500 stands for zero in the data rows.
Some points, one per row:
tensor([650, 434, 717, 686, 752, 545, 364, 555, 642, 478, 760, 653, 443, 191,
        360, 454])
tensor([694, 383, 699, 376, 809, 534, 502, 716, 535, 633, 730, 518, 423, 185,
        275, 446])
tensor([333, 213, 509, 679, 488, 318, 370, 600, 547, 556, 820, 421, 399, 578,
        480, 322])
tensor([401, 308, 473, 639, 379, 428, 416, 548, 498, 456, 517, 373, 561, 703,
        552, 389])
tensor([444, 638, 370, 268, 435, 536, 673, 524, 380, 614, 349, 426, 463, 575,
        519, 539])
tensor([392, 560, 476, 480, 409, 499, 559, 422, 438, 567, 328, 557, 425, 585,
        595, 524])
tensor([626, 488, 447, 506, 461, 700, 458, 466, 346, 477, 429, 699, 396, 360,
        485, 545])
tensor([661, 651, 393, 338, 472, 559, 602, 487, 416, 434, 340, 490, 500, 491,
        436, 659])
tensor([416, 496, 610, 745, 549, 565, 367, 407, 493, 501, 534, 766, 385, 355,
        604, 381])
tensor([708, 556, 491, 258, 554, 496, 632, 547, 465, 505, 465, 430, 487, 405,
        370, 648])
tensor([522, 877, 438, 296, 538, 599, 602, 470, 399, 554, 281, 515, 542, 511,
        497, 579])
tensor([462, 523, 356, 433, 199, 519, 593, 268, 361, 353, 124, 431, 603, 708,
        665, 601])
tensor([507, 619, 322, 321, 293, 400, 625, 550, 448, 491, 345, 291, 555, 838,
        533, 684])
tensor([408, 352, 537, 406, 498, 401, 595, 587, 500, 696, 609, 404, 430, 524,
        528, 485])
tensor([510, 576, 394, 394, 418, 497, 564, 446, 394, 508, 404, 499, 437, 500,
        530, 609])
tensor([655, 454, 551, 180, 585, 393, 721, 709, 546, 651, 652, 297, 510, 505,
        322, 652])
tensor([469, 508, 561, 539, 625, 446, 463, 590, 571, 587, 670, 518, 417, 448,
        466, 467])
tensor([566, 659, 404, 308, 343, 582, 679, 361, 389, 426, 167, 434, 582, 621,
        560, 674])
tensor([728, 697, 466, 328, 540, 587, 581, 509, 451, 408, 450, 520, 533, 436,
        359, 701])
tensor([496, 334, 372, 304, 364, 287, 644, 536, 529, 506, 501, 123, 632, 745,
        445, 603])
tensor([460, 359, 670, 736, 541, 638, 353, 452, 590, 436, 557, 624, 563, 418,
        518, 322])
tensor([577, 491, 557, 208, 636, 561, 651, 591, 491, 579, 655, 322, 589, 287,
        242, 515])
tensor([429, 316, 592, 361, 530, 332, 617, 603, 472, 579, 670, 312, 541, 502,
        423, 450])
tensor([496, 499, 379, 389, 407, 458, 573, 448, 436, 546, 440, 450, 430, 589,
        505, 587])
tensor([735, 700, 424, 527, 513, 755, 463, 365, 432, 302, 271, 689, 613, 347,
        474, 617])
tensor([548, 389, 519, 666, 593, 587, 353, 516, 589, 419, 628, 553, 599, 382,
        430, 447])
tensor([390, 401, 450, 764, 371, 485, 340, 415, 490, 418, 435, 549, 495, 621,
        634, 370])
tensor([601, 442, 547, 528, 570, 626, 432, 552, 521, 522, 582, 632, 457, 358,
        443, 471])
tensor([652, 723, 498, 327, 562, 633, 565, 474, 396, 496, 213, 638, 443, 404,
        513, 611])
tensor([240, 283, 544, 673, 408, 356, 435, 515, 563, 620, 596, 457, 415, 661,
        665, 327])
tensor([514, 638, 427, 340, 501, 537, 565, 482, 408, 526, 414, 537, 453, 467,
        469, 551])
tensor([265, 440, 608, 676, 554, 546, 374, 421, 454, 563, 621, 664, 431, 354,
        611, 265])
tensor([478, 420, 545, 730, 549, 705, 332, 418, 451, 387, 582, 716, 501, 261,
        488, 321])
tensor([373, 390, 422, 636, 270, 478, 450, 329, 424, 360, 319, 458, 573, 657,
        651, 460])
tensor([408, 368, 362, 472, 295, 433, 525, 526, 447, 546, 334, 340, 521, 754,
        629, 531])
tensor([454, 478, 472, 678, 367, 574, 386, 410, 417, 339, 388, 556, 571, 624,
        579, 442])
tensor([477, 364, 461, 543, 403, 446, 477, 519, 486, 514, 464, 419, 536, 630,
        524, 470])
tensor([571, 435, 612, 558, 761, 579, 363, 617, 524, 552, 813, 639, 417, 109,
        342, 352])
tensor([405, 656, 339, 323, 325, 491, 610, 400, 324, 454, 233, 428, 508, 657,
        575, 563])
tensor([348, 490, 414, 718, 299, 434, 379, 388, 484, 457, 414, 581, 429, 751,
        677, 479])
tensor([410, 359, 438, 263, 501, 337, 612, 699, 484, 698, 648, 262, 470, 626,
        424, 498])
tensor([374, 636, 413, 447, 352, 308, 603, 415, 558, 490, 323, 321, 553, 817,
        643, 601])
tensor([618, 699, 583, 618, 515, 836, 457, 320, 459, 328, 237, 786, 599, 309,
        538, 519])
tensor([734, 482, 540, 369, 623, 682, 546, 586, 463, 556, 582, 605, 461, 268,
        345, 575])
tensor([635, 595, 386, 336, 367, 622, 607, 442, 350, 407, 213, 442, 584, 605,
        518, 649])
tensor([365, 257, 573, 638, 616, 524, 364, 590, 478, 565, 764, 499, 487, 366,
        444, 252])
tensor([730, 617, 438, 296, 536, 583, 643, 425, 407, 368, 358, 451, 633, 358,
        364, 681])
tensor([231, 319, 614, 602, 619, 252, 415, 648, 594, 654, 831, 310, 467, 549,
        509, 246])
tensor([468, 410, 536, 727, 516, 629, 336, 494, 502, 459, 618, 692, 437, 414,
        516, 363])
tensor([647, 535, 613, 618, 657, 572, 430, 484, 607, 467, 624, 638, 479, 318,
        418, 518])
tensor([465, 683, 438, 426, 456, 439, 566, 475, 436, 524, 399, 521, 435, 616,
        602, 608])
tensor([703, 764, 477, 280, 565, 583, 626, 448, 358, 456, 288, 594, 484, 341,
        486, 683])
tensor([392, 641, 327, 531, 222, 373, 536, 334, 504, 421, 181, 469, 511, 900,
        753, 616])
tensor([519, 693, 599, 701, 627, 567, 340, 406, 516, 435, 501, 801, 381, 303,
        561, 455])
tensor([409, 471, 466, 463, 379, 278, 572, 664, 684, 588, 493, 246, 596, 993,
        648, 557])
tensor([413, 491, 470, 762, 416, 507, 325, 399, 515, 434, 520, 660, 411, 577,
        610, 443])
24 more points follow, each with its number after it:
tensor([500, 341, 445, 484, 461, 336, 509, 526, 574, 444, 602, 270, 608, 587,
        430, 517]) 0
tensor([664, 552, 602, 397, 660, 515, 562, 569, 526, 546, 598, 548, 479, 349,
        385, 616]) 1
tensor([655, 513, 584, 300, 755, 577, 552, 653, 485, 618, 720, 536, 438, 184,
        277, 498]) 2
tensor([365, 538, 526, 824, 368, 532, 341, 315, 510, 335, 372, 644, 510, 576,
        667, 385]) 3
tensor([347, 410, 439, 660, 407, 338, 390, 535, 555, 456, 642, 388, 533, 748,
        549, 428]) 4
tensor([560, 470, 470, 150, 555, 335, 717, 657, 516, 715, 541, 267, 513, 558,
        409, 629]) 5
tensor([412, 488, 416, 544, 416, 420, 468, 447, 457, 460, 459, 496, 437, 591,
        545, 494]) 6
tensor([384, 730, 318, 442, 291, 435, 583, 407, 515, 500, 152, 396, 592, 858,
        703, 583]) 7
tensor([492, 367, 502, 265, 465, 323, 620, 699, 565, 673, 643, 237, 520, 652,
        425, 607]) 8
tensor([479, 257, 593, 525, 566, 437, 489, 752, 648, 661, 699, 379, 544, 600,
        452, 375]) 9
tensor([501, 552, 382, 458, 415, 477, 518, 448, 382, 471, 407, 524, 430, 545,
        545, 570]) 10
tensor([303, 469, 464, 562, 454, 289, 462, 586, 561, 612, 592, 409, 427, 713,
        611, 429]) 11
tensor([427, 491, 531, 767, 489, 517, 341, 370, 501, 378, 556, 688, 466, 438,
        569, 428]) 12
tensor([546, 594, 322, 304, 321, 588, 629, 444, 391, 504, 238, 483, 508, 668,
        628, 641]) 13
tensor([577, 382, 557, 417, 605, 402, 533, 618, 516, 539, 675, 379, 491, 412,
        369, 521]) 14
tensor([436, 386, 536, 271, 493, 372, 682, 563, 459, 595, 556, 290, 528, 502,
        421, 508]) 15
tensor([417, 477, 477, 399, 517, 530, 549, 599, 443, 647, 608, 454, 407, 512,
        453, 394]) 16
tensor([701, 399, 549, 184, 645, 417, 678, 703, 525, 606, 668, 292, 514, 394,
        269, 618]) 17
tensor([264, 195, 544, 646, 380, 400, 420, 604, 628, 542, 590, 301, 602, 749,
        584, 322]) 18
tensor([496, 758, 376, 456, 400, 547, 556, 411, 504, 477, 195, 502, 587, 679,
        632, 587]) 19
tensor([559, 573, 393, 459, 356, 599, 566, 400, 395, 463, 229, 524, 529, 567,
        571, 599]) 20
tensor([368, 489, 518, 652, 375, 454, 446, 387, 527, 397, 443, 488, 543, 622,
        593, 438]) 21
tensor([445, 642, 345, 494, 262, 400, 574, 343, 507, 434, 196, 415, 537, 854,
        708, 644]) 22
tensor([550, 594, 552, 730, 595, 665, 330, 442, 521, 379, 549, 723, 506, 326,
        470, 424]) 23
Which of these numbered points is nearest to each point below, ignoring the 3 directions in which the first points spread most? Its number follows each.
tensor([566, 657, 332, 247, 360, 499, 667, 434, 346, 498, 261, 428, 467, 592,
        508, 714]) > 10
tensor([532, 530, 363, 398, 352, 566, 596, 492, 426, 525, 336, 488, 483, 632,
        571, 581]) > 13
tensor([141, 477, 518, 735, 498, 337, 297, 562, 585, 601, 678, 401, 521, 679,
        608, 189]) > 7
tensor([369, 320, 607, 555, 567, 416, 486, 575, 565, 668, 677, 487, 425, 466,
        529, 385]) > 5
tensor([334, 356, 537, 401, 446, 331, 581, 524, 475, 567, 579, 298, 523, 580,
        513, 439]) > 15
tensor([531, 651, 554, 607, 656, 746, 375, 458, 413, 475, 543, 799, 402, 163,
        439, 353]) > 16
tensor([648, 687, 339, 341, 356, 680, 621, 399, 349, 456, 173, 621, 486, 525,
        556, 685]) > 13
tensor([386, 406, 409, 396, 484, 293, 539, 672, 653, 655, 571, 186, 611, 789,
        514, 457]) > 19
tensor([602, 700, 459, 271, 621, 603, 594, 479, 388, 565, 398, 592, 456, 353,
        433, 588]) > 2
tensor([777, 508, 534, 334, 634, 555, 573, 517, 513, 395, 552, 430, 595, 282,
        299, 663]) > 0
tensor([334, 238, 651, 784, 489, 496, 335, 558, 648, 489, 675, 494, 560, 556,
        562, 252]) > 18
tensor([503, 374, 555, 471, 492, 413, 525, 673, 659, 562, 572, 310, 609, 633,
        473, 494]) > 9
Now 24 new points, numbered from 0 again:
tensor([466, 483, 623, 597, 602, 358, 478, 545, 669, 511, 697, 417, 504, 495,
        447, 463]) 0
tensor([212, 417, 516, 808, 371, 452, 334, 378, 482, 506, 450, 646, 399, 631,
        762, 298]) 1
tensor([445, 597, 493, 639, 366, 560, 435, 286, 481, 351, 313, 597, 543, 573,
        617, 490]) 2
tensor([627, 470, 635, 250, 686, 333, 680, 695, 674, 642, 771, 248, 529, 426,
        262, 643]) 3
tensor([657, 752, 380, 109, 505, 592, 692, 499, 312, 558, 284, 491, 453, 421,
        438, 699]) 4
tensor([435, 744, 306, 417, 307, 459, 609, 449, 506, 504, 162, 395, 607, 856,
        669, 621]) 5
tensor([558, 455, 692, 620, 771, 516, 362, 548, 597, 487, 743, 654, 441, 189,
        421, 369]) 6
tensor([468, 296, 590, 672, 646, 438, 345, 605, 567, 532, 872, 522, 389, 339,
        394, 353]) 7
tensor([518, 605, 395, 439, 377, 435, 593, 417, 507, 471, 266, 442, 532, 742,
        632, 659]) 8
tensor([478, 634, 416, 826, 402, 656, 257, 260, 470, 235, 284, 737, 572, 525,
        670, 420]) 9
tensor([764, 626, 493, 364, 580, 745, 579, 493, 400, 489, 405, 699, 450, 255,
        411, 621]) 10
tensor([473, 308, 431, 349, 434, 418, 596, 671, 538, 652, 617, 304, 482, 625,
        470, 509]) 11
tensor([431, 561, 469, 457, 412, 523, 572, 414, 423, 557, 300, 566, 430, 559,
        650, 539]) 12
tensor([500, 255, 686, 501, 709, 477, 487, 665, 580, 691, 805, 507, 399, 265,
        393, 401]) 13
tensor([266, 431, 404, 468, 454, 406, 513, 614, 466, 685, 607, 371, 460, 639,
        532, 327]) 14
tensor([442, 436, 416, 456, 407, 391, 527, 522, 465, 537, 523, 411, 433, 604,
        524, 513]) 15
tensor([478, 317, 504, 364, 571, 516, 553, 630, 462, 629, 669, 391, 517, 409,
        361, 417]) 16
tensor([586, 607, 515, 414, 505, 522, 535, 446, 441, 432, 396, 508, 488, 463,
        427, 605]) 17
tensor([288, 657, 470, 776, 423, 437, 300, 369, 497, 425, 397, 678, 425, 638,
        735, 388]) 18
tensor([227, 371, 482, 654, 489, 402, 372, 565, 516, 590, 651, 473, 413, 586,
        581, 237]) 19
tensor([645, 735, 497, 450, 489, 674, 556, 335, 382, 401, 310, 728, 480, 323,
        495, 674]) 20
tensor([457, 475, 472, 498, 469, 467, 496, 537, 540, 527, 524, 448, 558, 591,
        514, 501]) 21
tensor([519, 302, 445, 261, 520, 337, 589, 686, 449, 618, 731, 269, 508, 540,
        370, 538]) 22
tensor([679, 373, 678, 237, 760, 551, 671, 726, 524, 702, 754, 483, 441, 198,
        300, 561]) 23
Which of these numbered points is nearest to each point below, ignoring the 3 directions in which the first points spread most? Its number follows each.
tensor([496, 464, 616, 533, 611, 467, 462, 534, 531, 470, 648, 496, 558, 414,
        447, 478]) > 2
tensor([549, 551, 455, 411, 485, 501, 551, 551, 508, 519, 483, 441, 575, 542,
        460, 569]) > 21
tensor([530, 524, 669, 552, 689, 373, 487, 578, 685, 540, 749, 419, 497, 391,
        377, 476]) > 0
tensor([693, 490, 541, 310, 622, 440, 629, 625, 580, 566, 612, 377, 504, 430,
        370, 659]) > 8
tensor([296, 281, 539, 551, 587, 355, 451, 688, 564, 707, 808, 375, 420, 491,
        420, 251]) > 19
tensor([457, 690, 528, 717, 574, 660, 315, 344, 399, 376, 448, 814, 421, 303,
        552, 393]) > 19
tensor([393, 628, 306, 405, 225, 440, 593, 387, 429, 435, 186, 349, 619, 882,
        663, 597]) > 21
tensor([707, 536, 527, 273, 580, 474, 680, 577, 556, 541, 512, 407, 521, 445,
        375, 697]) > 8
tensor([641, 478, 612, 245, 653, 323, 686, 672, 653, 636, 717, 246, 526, 459,
        279, 642]) > 3
tensor([746, 706, 515, 570, 502, 786, 456, 333, 366, 282, 237, 767, 518, 333,
        495, 585]) > 17
tensor([469, 401, 706, 687, 688, 571, 365, 520, 559, 553, 683, 711, 414, 235,
        469, 352]) > 13
tensor([323, 686, 550, 712, 466, 421, 408, 323, 593, 369, 416, 601, 495, 560,
        624, 483]) > 0
